Rows are one point carried round by a steady rotation, each followed by how many ticks it has turned.
The counts run from 0 to 101.
[ 13 -17   6 -18 -34 -14  -5 -10 -16 -13   0 -34  11  -8 -29  20   1   3
  -1  10   5  48  14 -24 -22   7  -1  37  12   6  24 -31 -28   8  11 -15
 -27  43  16  -3 -23 -15  13  -3  46  27  35  -4 -34 -33]	2
[-23  11  17  -4  -9  -6  25   2  -7 -12   1 -25 -51 -24 -27  24 -22  51
   9   0 -20  47  31 -34  -2   0  13  11  -1  12  38  29 -22  11  -3 -38
   9 -41  10 -30   3 -18 -31   2 -12  21  12  -5  -7 -20]	52
[ -3  15  -9   5 -47  -6  -3  11  -8 -30  27  -4  11  -2 -39  21   6   4
  -5  19  23  26  27 -29 -22  15  -2   3 -29  24  32   5  -9  21 -24 -13
 -15  51  -9 -32  -6 -14  -9  22  35  22  41  -9 -41 -27]	59
[  9   3   0 -14 -16   1  14  -1  -2 -31  17 -20   2 -35 -45 -12   8   4
 -12 -15  26  36  13 -37 -32 -15  -5  36 -12   0  25 -23 -34  18 -13 -34
 -19  32  17   6 -19 -34  -8  10  24  47  51  27 -25  -2]	61
[ 15 -19  12 -15 -26 -22  -1 -15 -16 -14  -2 -15  15  -9 -35  30   6   1
   3   9  -7  64  10 -35 -27   1  10  31   1 -17  31 -44  -3   6  18 -10
 -32  27  13  15  -4 -13  12 -15  33  38  21   5  -6 -24]	45
[ -1   2  12  -7 -25 -32 -11 -15 -27 -13  46   2 -10  17 -12  54  -1  17
   4  31  -8  55   8 -19 -16   1  26  10 -21   9  45  -7  25  14  -4   5
 -19  30   5 -22  18 -17 -21 -10  16  12   6   0 -29 -41]	43
[  4  18   4 -15 -14  17  20  11  -8 -22   7 -14  -6 -31 -41  -1  -2  23
   6  -6  13  34  24 -42 -20 -29   8  14 -21  -3  40 -15 -34  24 -14 -43
  15  -6   1  -4 -14 -31 -38  14  10  38  32  26 -14   3]	62
[-15   6   3 -18 -16  -2  -8  -5 -25   3  24  -4 -15 -20 -22  54 -16  18
  17  32  27  29  39 -39   1 -24   9 -12 -34 -11  48 -16   8  -4 -17 -31
   0   4   6 -23 -19 -29 -56   9  18  30   8 -13 -31 -12]	74
[ -3   7   8  13 -30   1  -2  14 -20 -26  11   8   2   6 -33  42  -5  15
  23  31 -12  50  44 -34 -19  -6   7  16 -26   2  48 -36 -20  33  -7  -5
  22   4 -21 -18   2  -2  -4  10  34  20   7   1 -10 -29]	90
[ 12   3  11   9 -26 -25  25  -9   4 -33  14  -3  -1  -8 -47  17  29  17
 -12   0   3  57  -3 -12 -17  21   6  21  -3  25  14  17  10  27   1  -6
 -42  49  -2  -6  29 -13  21  -4  22  17  26  -3 -13 -46]	12
[-14 -22  -4  -3  -9 -15   6 -19  -8 -40  19 -48 -25 -26 -15   5 -23  22
  -8 -25   3  48  17 -28 -21   0   8  46  10  11  18  16 -43   8   1 -33
 -16  14  33  -7  -5 -21  -7   4  16  30  35   5  -9 -12]	50
[ 11 -20   8  22 -14  -8  18  -7  -5 -12   7 -24  24  21 -29  15  -3  38
  11   9  18  49 -12  -7 -16 -10  -1  53  -5  -5  32 -26 -32  21  -5 -29
 -19   9   5   9 -14 -30   3   0  44  30  28   5  -9 -21]	34
[-15  10   6   3  -6  11  16  -2 -14   1  -4 -15 -22 -12 -37  44   9  43
   6  21  29  27  32 -42  10  17 -14 -15   0  21  20  33   1   4 -13 -41
 -23  17 -18 -32   3 -20 -17   8  18  31  10 -28 -25 -28]	26
[-14  10  -9  -8 -26  -3  -6   3 -18 -32  47   2  -5 -19 -32  34 -13  -9
  -1   7  22  32  43 -34 -14   0   1  -7 -48  13  30   0  16   1 -30 -14
  -7  49 -14 -36   8 -13 -25  20  20  36  30   5 -22 -16]	16
[ -9 -25   2  38 -20 -25  13  -2  32 -16  20  -9  -7  32 -17  27  -5  51
   5   5   2  43   2  -3  -2 -19  -4  34 -18   7  36  26   9   8   6 -39
 -19  31 -11 -29  15 -11 -18   8  31  18  30 -18   6 -24]	22
[ 10   8  23 -11 -27  -1   1  10 -20 -10  -5  -1   8  -5 -39  40   4  18
  22  22 -10  53  35 -43 -29 -14  20  20 -11 -10  54 -51 -22  23   8 -17
   8 -17 -16  -2  -9  -6  -6  -1  25  24   6  16 -10 -26]	89
[ 14  18  28 -16 -41 -20  38   6  -3  -7 -28 -22 -22 -20 -58  13  35  20
  -8   8   4  57   5 -34 -20  15   9  17   7  14  34  -2  -8   3   9  -9
 -32  11   6   4   4 -10  21  -9  25  26  32  -3 -12 -25]	56
[ 14   7  17 -34  -9 -16  20 -15 -18  11  10 -27  -9 -38 -33   3  21  19
  -4  14  28  28  -7 -26  -8  -3   4  14  -2   6  24  -7  -1  -5   2 -38
 -33  19  28   3 -32 -43 -29 -10  17  40  29   5 -42 -14]	29
[-31   9   7   4   6   7  14   2 -20 -41  16 -16 -36 -26 -27  34 -19  30
  10 -22  -5  57  45 -42 -14   3  11   2  -8  10  27  22 -18  23 -13 -33
  11 -15   0 -31  15 -13 -19   7  -9  23   0   4  -1 -22]	95
[ 11  -9   9 -13 -27 -33  -6 -18 -17 -17  37  -5  10   3 -17  41   7   9
   1  22  -3  67   1 -14 -16  -4  12  27 -13  -1  43 -28  23   3   8   9
 -37  41  19   5   7 -14   2 -16  39  20  20   1 -25 -44]	44
[-16  -1   9 -18  -8  -5  19  -4  -5 -25  -7 -36 -34 -39 -23  11 -18  30
   0 -23  -4  51  22 -39 -20  -9   9  31  15  10  27  18 -42   8  12 -43
  -2 -29  21 -11  -2 -20 -11  -5  -1  34  23   0   2 -13]	51
[  4  22  10  -1 -43   7   9  23 -16  -8  -6   2   2 -12 -46  42  11   3
   8  34   1  22  46 -40 -12  21   0 -12 -24  24  44   5 -14  26 -19 -11
  -5  27 -16 -35   2  -5   3  11  27  19  21 -17 -30 -25]	58
[-13  22  26  12 -25  -5  24  15  -3 -25  10   3 -31   7 -34  34   1  51
  11  15 -22  52  19 -25 -13   7  13  10 -27  21  42  29  -1  28   1  -9
   8 -21 -19 -30  29 -15 -17  -1 -10   5   9  -4   2 -46]	10
[-11  21   3   0  -4   7  16  20  -1 -20  20  -4 -12 -11 -34  23 -18  44
  16   2  12  30  30 -39 -12 -28  10   5 -46  -4  47   3 -19  31 -20 -42
  27 -17 -15 -19  -1 -26 -46  23   8  31  24   8  -9  -1]	63
[  6 -12   3  20   3  17  24   3 -16 -12 -13 -23   3   0 -40  19   6  46
  23   5   9  52  14 -26  -5  -7  -4  36  -1  -5  16 -37 -45  20   1 -41
  -7 -11  -6  15 -20 -27  10   2  34  27  17   7 -12 -14]	35
[ 11  14  18 -10 -27   0  12   9 -15  10   8   1  -7  -2 -34  35   7  38
  22  48  15  19  23 -31 -13 -12  11   5 -35  -6  65 -13  -4  14 -10 -23
   7 -16  -7 -13 -17 -34 -56   6  17  19   9  -1 -35 -17]	31
[-23  -2   5  25 -20 -22  13  16  22 -21  19  -3 -17  19 -33  39 -20  48
  21  13  -6  39  24 -16  -5 -28   7  12 -28  -8  54  16   5  10  -8 -43
   7   6 -17 -20  19 -12 -40   4  24  23  21 -19  11 -19]	21
[  4 -13  11  23   0 -25  38  -2  13 -25  21 -16 -10  10 -46   9  14  52
   5 -24   9  59 -21  -6 -10 -14   9  34 -12 -10  18   7   5  17  11 -37
 -29  22  -7   9  15 -32  -4 -15  23  23  37  13   9 -14]	66
[-11 -13  -9  17 -19 -11   2 -10  -1 -40  46 -31  -6  -1   3   6 -32  28
  -5  -6  -3  36  18 -17 -22   2  15  50 -19  27  31  16 -36  25 -28 -17
  -8  12  22 -23  -7 -28 -26  28  14  15  32   9 -19 -30]	6
[ -9  -9  16  22   5  31  21   3 -20 -15  -3 -22  -7  -1 -41  39  -1  49
  29  14   8  47  31 -33   2   5  -8  12 -11  -1  18 -17 -43  32 -15 -47
   5 -17 -21 -19   0 -21   2   5  23  18  -4  -5 -16 -22]	36
[ -3 -13   5  -2  22  -4  17 -27 -20 -25  48 -26 -17 -13 -31  19   3  40
 -13 -15  25  60  -7 -14  -3  17  13  32   1  10  -8   9 -17  14 -19 -23
 -56  17  21   1   4 -48  -3  -9   4  24   8  13 -32 -38]	39
